Each row is where one point has got to under a steady rotation. How many steps took it there?
The counts run from 0 to 766.
[ -6  14   5  -1  19 -10   9  14  -9  19   6 -12 -17  22   8 -31  -8   8
   3  -2   2 -28  -7  -3  19  -8  -4   3 -13  -4  -4  11  13  -4  21   6
 -25  17]
267
[ 22  20   7   6  12 -24  -7 -10   5   2 -11 -10 -10  14 -12   1  -3   7
  -1  22  -2  -7 -10  11  -8 -36  12  10  -9  15 -11  15  18   6  21   7
  10  11]
650
[  4 -16   8  -7  11 -21  12  19  10 -11   2  37 -18  -1   2   6  23 -19
 -14  15  15  -2  -1 -16  -7 -12  -7  17  16   4 -12  -6  15 -10  20   9
 -17   2]
142
[  4  -7   8  -5  -3  32 -20  15   7  -6 -27 -25   2  12 -11  14 -10  -3
  11   2   0  -3 -25   3   8 -13  18  17 -10   2   1  21   4  22  18   4
   3   1]
715
[  2  23   5 -15   0  -3  -5  -5  -7  21 -18  -8  -8   4 -18  19  24   4
   9 -12   1 -24  11  19   5  -1  -9   9 -26   5 -15  19   4  17  13   9
  11  -7]
92
[ -3  21 -19 -26   0  -1  -9  -7   5  -6 -28   7  -8  -7 -13 -28   7  -2
   6  -2  -2  30 -10  -1 -10 -18   3   6  -9  -1   4 -16  -5  21   8  18
  11  29]
98
[  6   8  -4  16  12  21  -1   1   5 -10  13  -3  14  26  11   1 -13  -3
  -4   4  -1 -23   7  -7   0  -8  14  -3  -7   6 -20 -20  -6 -19  29 -29
  -8  -9]
531
[-11  16 -24  21  -1   4   6  17   6   9  -9  -8   3 -25 -17  11  12   8
   8   3   2   7 -28   8  -9 -19  15 -11 -16   3 -13   3   8  30  22   4
   2   7]
163
[  0 -13 -26   1   4  -4  25  15  23  -9   9   6   2   6   2  -6  10  -5
  12   3  21   2 -11 -11 -13  -5   6  -4  -1  -6   2 -11  12 -15  26 -10
 -15 -12]
313
[-30  11   1 -13   2   5 -27  -7 -10  -7  14  11  -3 -21  -6 -15  16 -12
  -7  -5  -1  -4 -16  -2  -8 -11  23  18   2  12  -2   1   2 -11  27   8
   1  36]
292
[  4   6 -13 -19  -8   6   4  -6   2 -19 -22 -12  -4 -32   5  -9  13   0
  17  -5  13   8 -15 -13   2   3   0   2 -23  -9  -9  -3  -2  13   1  14
  17  34]
269
[  0  -7  -3  24  -2 -14  32  12   8 -28   5   9 -23  -9   3 -12  -3 -10
  13  -5  12   2 -30 -20  -7 -17  -2   7 -29   3 -14 -20   8   6  -4   1
 -10 -14]
459
[ -4   4  10 -16  21  -4  22 -14  -7   3  -6 -12 -14 -16 -12  30   1  -9
   8  18  17 -26  -1   0  10 -23   4   4   8   6  -3  28  11  23  12  13
   9   2]
457
[-33 -15   8 -10   4  -2 -12   6   3  11  -8  17  -6  15  -5 -22  13  -6
  -2   6  16  -5 -16  -9   5  21   9  13 -27   5   2 -12   6 -19  12 -16
 -17  -9]
90
[ -6 -22 -25  29  -1   2  24  17  14 -10   3  -8 -12   8   0 -12  -3 -16
 -18  -5   8  11 -21   1 -14 -20  -4 -22 -33  -1  -7 -15  -2  17   4  -2
 -12  -5]
718
[  9  -6  -9  -5  -2  -5  14  15 -11 -16 -16  -2  -6   1  23   0  10 -12
   8 -11   5  -7  31 -16 -17   6 -11 -16 -30  13 -32  -8  -2 -11   0  10
  -2 -25]
418
[ 33  -1   3   7  12  -2   5  -8   4  -9 -11 -15   0  27   2   6 -13 -12
  -5  11  14 -18   5  -9  -2  -1   7  -9 -28  -4 -28 -10  -1 -21  10 -17
 -11 -19]
272
[  1  -2  20 -11  11  -6 -33  -2   4   4 -16  -2 -13  22 -13  -1  10 -14
 -11  22  24   0 -19 -25   5  13  10   9 -17  -7   2   0  13 -13  10 -10
 -19  11]
737
[  1 -23  19  16  13  -8  -8  11   5  -4  13  26 -14   1   6  18   4 -30
  -7  23  -8   3  17   9  -9 -20  -7 -11  -9  -9  14  -8   0  10  15 -33
   2 -10]
706
[-13  14 -13  -4 -17  12  10   5 -14   7  20  -2  -6   8  12 -25  14 -18
 -21  -6  -7 -17  14 -16   5 -24  -3  -5 -14 -11 -20   2   7  -6  -8 -14
 -14   0]
66
[ -6 -13  21   5 -10   9 -12  -4 -25 -11  -2  -1  -4 -10  24 -12   7 -20
  -7 -18 -22   2   2  -4  -7  -4 -11   6 -30 -10 -16 -18 -16   6  -5  -4
  -1  13]
429
[ 12   0  10 -13 -12  14  -5 -13   7 -32 -18 -22 -16 -16   3   5  -4  -7
  22  -9   3  -3 -16 -12  -6  -8  20  34 -20   7 -17   0   4   8   1   4
  10  11]
134
[-25   3 -12  13   2   8  15 -11  -6  -3   3 -20 -20  -3 -16  -4  -6 -15
  -4  -4  -9 -27   3  25  -1  -8  16  12 -29  21 -10  -9 -12  23   1   5
  13   1]
81
[-11   4  -4   1  30  14   5  -3   7   1 -15 -21  22   9   0  -3   4   3
   8  -9   3  11 -26   1   0 -17   2   5   6 -21   1  -5  -4  28   7  25
  -9  21]
492
[-22  -8 -13  -6   7  14  11  21 -14   3   2   5  -7 -16  24 -13  11 -26
 -14  -2  21  -9  19  -1   9   5  -1 -28 -13 -18   1   4  -5 -18   6  -7
 -16   6]
348
[  9  -6  13  10  -1  -1  -7   6   8 -10   9   8  -9   3  15 -18   0   7
 -14  -2  24  -6 -15 -12  12  15 -15   0 -43 -18  -9 -12   6  -2  17 -17
 -14  16]
495
[ 30   8 -18 -25 -16 -17   3   7  -1  -6 -15  10 -24  18   4 -16  23  -8
  -8   0  -1   7  19   2   1 -22   1   7 -10  12  -7   4   8 -31  15 -11
  -1   9]
190
[ 13  37  -8  -3  14   5  10  -5  -9   4 -25 -13  -9 -16   5 -17   0   5
  15 -26  12 -12  -6   5  22  -8   4 -10 -27 -14 -21  13  -3   0  14  10
  -5  20]
268
[ -2  -2 -19 -11  12  -6   8 -20   7  -6 -14 -11 -16  22 -25  -9  25 -20
  -7   3  -4   4   7  23   1  -9  22  27   0   7   1  -9  -6   8  -2  17
  -1   9]
274
[-10   7  -6  11  11  -8  15   3  -7  -6  28   5   3   2  11  -9   5  -8
 -14  16 -15   4 -12 -21 -27 -40 -10   2   9   1  -7 -19  16  16  23   3
  -5  -2]
153
[  5 -13  -6  -2   5  -5  11   3  18 -15  10   3 -27  18  -5   0  12 -30
 -21   6  15 -18   1  -5   7  -5 -17  34   3  -4 -11   5  16  14 -22   3
 -21   0]
683
[  3 -10   4  -6  18 -16  22 -10   7  -1  19   0 -18  43   8 -12   7 -19
 -19   3   0 -12  -4  -5   4 -15  -6  23  -3  -6  -8  -4   7  21  -4   2
 -28  -6]
548
[ -9   9  -1   6  24 -16   0  13  15  14 -11  39  -8   0 -14  -2   9  -5
  -4  -9  26   6 -22  -6   3   2   4  -8 -10  -1 -17  -5   0  -9  18 -20
 -10   6]
696
[ 18 -12 -14 -32 -11  -2  11  13   3  -7 -30   3   8  18  16   5   6 -15
  15  -6  16  10   3 -15 -17  -1  -2   1 -20  -6  -9   3  14  -9  11  -5
  -1 -23]
554
[  5   7   1 -26   8  13 -14   4  15  11 -24 -22 -13  19 -14   2   7  -5
  10  22   9 -22  -5  -3   6   4  15  26   5 -12   4   0   8  23  19 -14
   9  12]
544
[ -1  -4   6   5   3  -5   1  10  -3   5 -27   7 -29   6 -10  -8  -1 -31
  -3  12  10   9   4   0  11  -2   4 -14 -36 -11  -5   3  -8   6 -31 -31
   1  -3]
648
[-10 -15 -20 -12 -13  11  -3  -1 -12   9  -7 -28   4   8  19 -29   4 -19
  -7  21  -1   6  12 -14 -17  -9  -8  -3  -4 -26   8 -10   2  12  12  10
   3   1]
259
[ -3   5 -21   5   2 -17   2  -8  11   5 -10   2 -15  13 -31 -21  20 -12
   2   0  -8   3 -26   6 -16   2  19  28 -21   8 -13  -8   6 -11   5 -14
  -9   2]
138
[ -1  12 -28  -6   3  18   0  -3  11  20 -18   3   3  13 -11  11  23 -23
 -10 -11   2  -9  20  26   6  -8   6  -5  11 -18  -4  -3  -8   5  10 -25
 -12   0]
761
[ -4  -4   6 -11   2  15   7  -4  -7 -31  -6  11  -3  -8  19 -13  -9 -19
   3 -26   7   7  10  -4  -4 -16   1 -13 -21   8 -18 -12 -16  13  -6  13
   5   5]
564
[ -5  -1  -9   1  -4   0  -7  26  18 -11 -28   2   6   7 -12   5  16 -12
 -16  22  18 -10   0 -22 -14  -8  -3  -1  15  13 -24 -19  10 -21  10   6
 -18 -13]
748
